One turn or mirror swaps these rows in pairs. Which row does each one swap with?
The rows were stretched afterwards, more along some directions than others.
rodi: 0.499 -0.864 0.289 -1.254 0.449 2.052 1.308 0.128 0.603 0.293 -0.452 -0.141 -1.563 -0.495 -1.077 0.256 0.337 -0.144 0.316
Zav: 1.083 -0.130 0.854 -0.134 -0.558 -0.603 1.067 0.555 -0.237 0.468 -0.463 -1.111 -0.502 -0.806 -0.582 -0.022 -0.851 0.560 -2.174
pegas: 0.686 -0.922 2.523 0.006 0.899 1.401 -1.951 -1.171 0.195 0.164 -2.163 0.961 -2.456 0.139 -1.867 -0.271 -1.401 -1.177 -0.279
Dano: 1.446 0.215 1.516 0.647 0.249 1.477 0.270 -0.850 0.576 1.361 -2.089 0.457 -1.885 0.081 -1.359 1.030 -1.118 -0.702 -0.967
zunof: -1.062 0.626 1.521 -1.241 1.207 0.584 -1.113 1.058 0.181 -1.083 -0.328 0.019 0.590 0.869 -1.083 0.649 2.462 -1.085 -1.329
tomok: 1.068 -0.681 1.263 -1.114 1.075 0.958 -0.338 0.917 -0.561 -0.078 -2.330 0.013 -0.325 -0.414 -1.767 0.870 0.177 -0.611 -0.876
fif: 0.561 0.352 1.762 1.222 -0.278 1.117 -1.734 -1.313 -0.465 1.707 -0.671 1.404 -1.529 0.166 -0.859 -1.050 -0.232 -0.613 1.672
givo: -2.654 0.238 1.765 1.871 1.392 0.371 -1.617 0.980 0.503 0.653 -0.713 0.294 -0.772 -0.594 -0.866 0.398 1.914 -1.148 -1.128
Vepam: -1.729 0.899 1.040 -0.009 1.276 0.970 -2.113 0.799 -0.237 0.041 -1.261 -0.369 -0.090 -0.337 0.066 -0.634 -0.669 0.158 -0.666
mago: 0.348 -1.406 3.712 0.665 0.343 0.102 -0.913 -0.618 -0.797 0.166 -2.051 -0.230 -0.519 -0.982 -0.710 -0.667 -0.091 -1.527 -1.090
luva: -1.173 -0.426 1.176 -0.294 1.430 1.687 -1.148 -0.118 1.095 -1.212 -0.511 0.457 -1.924 -0.079 -2.566 1.228 0.914 -1.802 -1.292
Veter: 1.600 0.332 0.083 -0.181 1.005 2.401 -1.151 -1.666 0.042 0.015 -2.319 2.252 -1.871 1.916 -1.185 -0.175 -1.261 -0.659 -0.706
putu: 0.562 -0.555 2.331 0.142 0.935 0.646 1.006 -1.615 -0.878 0.281 0.314 -0.957 0.103 -0.009 -1.518 -0.289 -1.170 -1.107 -0.631
zeti: 0.346 -0.916 3.310 0.958 0.429 0.514 -0.282 -1.047 -0.678 0.630 -1.977 -0.918 0.382 -0.021 -1.306 -0.001 -0.290 -1.408 -0.698
lib: 1.001 -1.222 1.682 -0.837 0.649 2.145 -1.620 -1.012 -0.978 -0.764 -2.126 0.816 -2.321 0.597 -1.358 0.248 -0.332 0.043 -1.772
botok: 3.384 -1.531 1.726 -0.864 0.852 2.449 0.601 0.294 -0.219 -0.980 -1.810 0.402 -1.789 0.318 -1.813 0.292 -0.704 -0.672 -0.411
tudil: 0.951 0.085 0.502 -0.045 -1.142 0.021 -0.593 -0.378 -1.106 1.404 0.850 0.126 -0.692 -0.375 -0.334 0.008 -0.755 0.844 1.537
visap: 0.074 0.173 1.656 -1.069 0.704 1.235 0.496 -0.466 0.447 -0.780 -1.525 -0.778 0.602 0.524 -0.713 0.161 -0.705 -1.881 -2.263
nali: 0.082 -0.690 2.054 -0.700 0.720 1.684 -1.450 -2.098 -1.212 0.575 -1.350 -0.452 -2.072 0.994 -0.968 0.138 -1.819 -0.471 -0.496
loka: -0.170 -0.167 0.993 -0.516 -0.490 0.291 0.698 -1.090 -1.037 -0.404 -0.110 -0.692 1.052 0.091 -0.139 -1.217 -0.910 -0.167 -2.177
vosof: 1.544 -1.263 2.955 1.800 0.430 1.038 -0.857 -0.971 -1.313 0.647 -2.084 0.844 -2.831 -0.071 -0.786 0.827 -1.012 -0.927 -0.168
kub: -1.116 -0.629 2.386 0.902 -0.729 0.560 0.023 -1.138 -1.545 0.980 -0.792 -0.700 -0.818 -1.167 0.920 -0.114 -0.936 0.412 -1.362
pup: -0.919 0.271 1.240 -0.991 1.326 0.935 0.146 0.137 0.803 0.281 -1.805 -0.464 -0.370 0.217 0.101 -0.727 -0.958 -0.826 -2.556
gimik: -1.526 -0.562 1.956 -0.410 -1.561 -0.356 -1.047 -0.652 -0.240 0.281 -1.075 -0.543 -0.698 -1.757 0.156 0.596 0.239 0.243 -0.417
gage: 0.337 0.065 1.497 2.057 0.117 -0.305 -0.261 -0.160 -0.263 0.401 -1.111 0.577 -0.956 -1.041 -1.760 0.455 0.098 -0.267 -1.031
rim: 0.282 -0.034 1.632 -0.712 0.032 0.538 -0.638 -0.069 0.355 -0.529 -1.087 0.288 0.489 -0.976 -0.855 -0.813 0.678 0.115 -0.008
Sanat: -1.883 -0.314 2.035 0.482 -0.430 -1.103 -0.626 0.286 -0.945 1.183 1.347 -0.979 -0.746 -1.333 0.509 -0.514 -0.223 0.858 0.426
duf: 0.887 0.647 1.324 0.353 1.405 2.567 -0.165 -1.148 0.157 0.404 -0.802 1.281 -2.040 1.177 -0.763 0.591 -0.698 -0.737 0.503
gaven: -0.680 0.398 1.703 -0.115 1.140 1.149 -0.783 -0.251 -0.076 -0.750 -1.479 0.767 -0.060 1.008 -1.406 -0.224 1.797 -0.712 -2.674
tuk: 1.874 -0.690 2.071 1.011 0.152 1.371 -0.052 -0.854 -1.907 0.768 -0.546 0.219 -1.603 0.335 0.079 -0.905 -1.110 0.996 0.738
Kole: -0.748 1.046 0.951 0.407 2.190 2.608 -1.542 -0.198 0.997 -0.745 -2.028 0.768 -1.713 0.780 -1.816 1.118 0.677 -1.494 -1.373
Luri: 1.392 0.068 0.893 -0.683 0.097 0.017 0.187 0.373 -0.726 -0.912 -0.569 -0.006 0.015 -0.286 -0.747 1.303 -0.828 -0.008 -1.102
Rogap: -1.173 0.427 -0.207 -1.214 1.191 0.857 -1.352 0.006 0.112 0.534 -1.606 0.810 -0.926 1.873 -1.050 0.633 0.667 -0.334 -2.008
teda: 0.836 -0.757 2.597 0.679 0.597 0.617 1.019 1.193 -1.253 0.351 0.117 -0.605 -0.576 -0.632 -0.483 0.736 0.755 -0.153 -0.018
ziv: 1.241 -1.187 1.297 0.571 -0.494 0.568 -0.291 0.000 -1.524 0.424 -0.036 -0.041 -2.478 -0.423 0.703 -0.269 -0.938 1.338 0.749
kesa: -1.097 0.644 0.333 0.762 -0.227 -0.915 0.683 0.131 -0.919 0.683 0.639 0.035 0.130 -0.089 0.373 0.817 0.383 0.490 -1.461
pezin: 0.752 -1.644 3.150 -1.501 1.417 1.403 0.815 0.766 0.135 -1.115 -2.028 -0.476 -1.620 0.268 -1.766 2.041 0.843 -1.503 -2.988
kup: -1.565 -0.054 1.471 -0.958 0.896 -0.127 -1.923 0.614 0.093 -0.316 -0.230 0.905 -0.261 0.062 -1.142 0.086 1.842 -1.200 -0.670
fozap: -1.946 0.184 -0.120 -0.448 -0.660 -0.012 -0.297 -0.680 0.363 1.079 -0.835 0.461 -0.167 0.207 -0.166 0.444 0.195 -0.681 -1.206
muve: -0.615 0.585 -0.094 -0.421 0.094 0.659 -1.047 0.143 -0.289 -0.958 -0.204 -0.482 0.085 -0.618 -0.505 0.310 -0.575 -0.194 -0.536
Fisep: 0.113 -1.533 1.776 -0.308 -0.641 0.119 0.217 -0.627 -0.631 -0.056 1.051 -1.046 0.002 -0.207 -1.208 -0.166 1.037 -0.237 0.758
zufun: -0.063 -1.286 2.350 -0.240 0.249 0.254 -0.162 0.013 -0.776 0.165 0.003 -0.942 -0.939 -0.665 0.268 -1.409 0.330 0.244 -0.378
bup: 2.215 -1.640 2.477 0.984 -0.663 0.355 0.924 -0.906 -1.317 -0.212 -0.709 0.107 -1.451 -0.751 -1.259 0.696 -0.617 -0.286 -0.688
kolo: 0.183 -1.028 2.396 -1.405 -0.003 1.136 -0.560 0.160 -1.437 0.260 -0.460 -0.345 -0.483 0.005 0.619 -0.473 -0.546 0.116 0.657
gufa: 1.158 0.050 -0.108 0.945 -0.132 1.260 -0.590 -1.413 -0.978 0.971 0.689 0.631 -1.653 0.252 -0.636 -1.876 -1.843 1.089 1.714
tomo: -0.142 -0.592 0.346 0.003 1.131 1.486 -1.757 0.031 0.180 -0.347 -1.055 0.247 -1.210 0.307 -1.218 -0.805 -0.762 -0.663 -0.826

duf pairs with -> Luri
pup pairs with -> kup
pegas pairs with -> Sanat
gaven pairs with -> loka
tomo pairs with -> givo
zunof pairs with -> visap
kolo pairs with -> pezin
gimik pairs with -> nali
putu pairs with -> rim

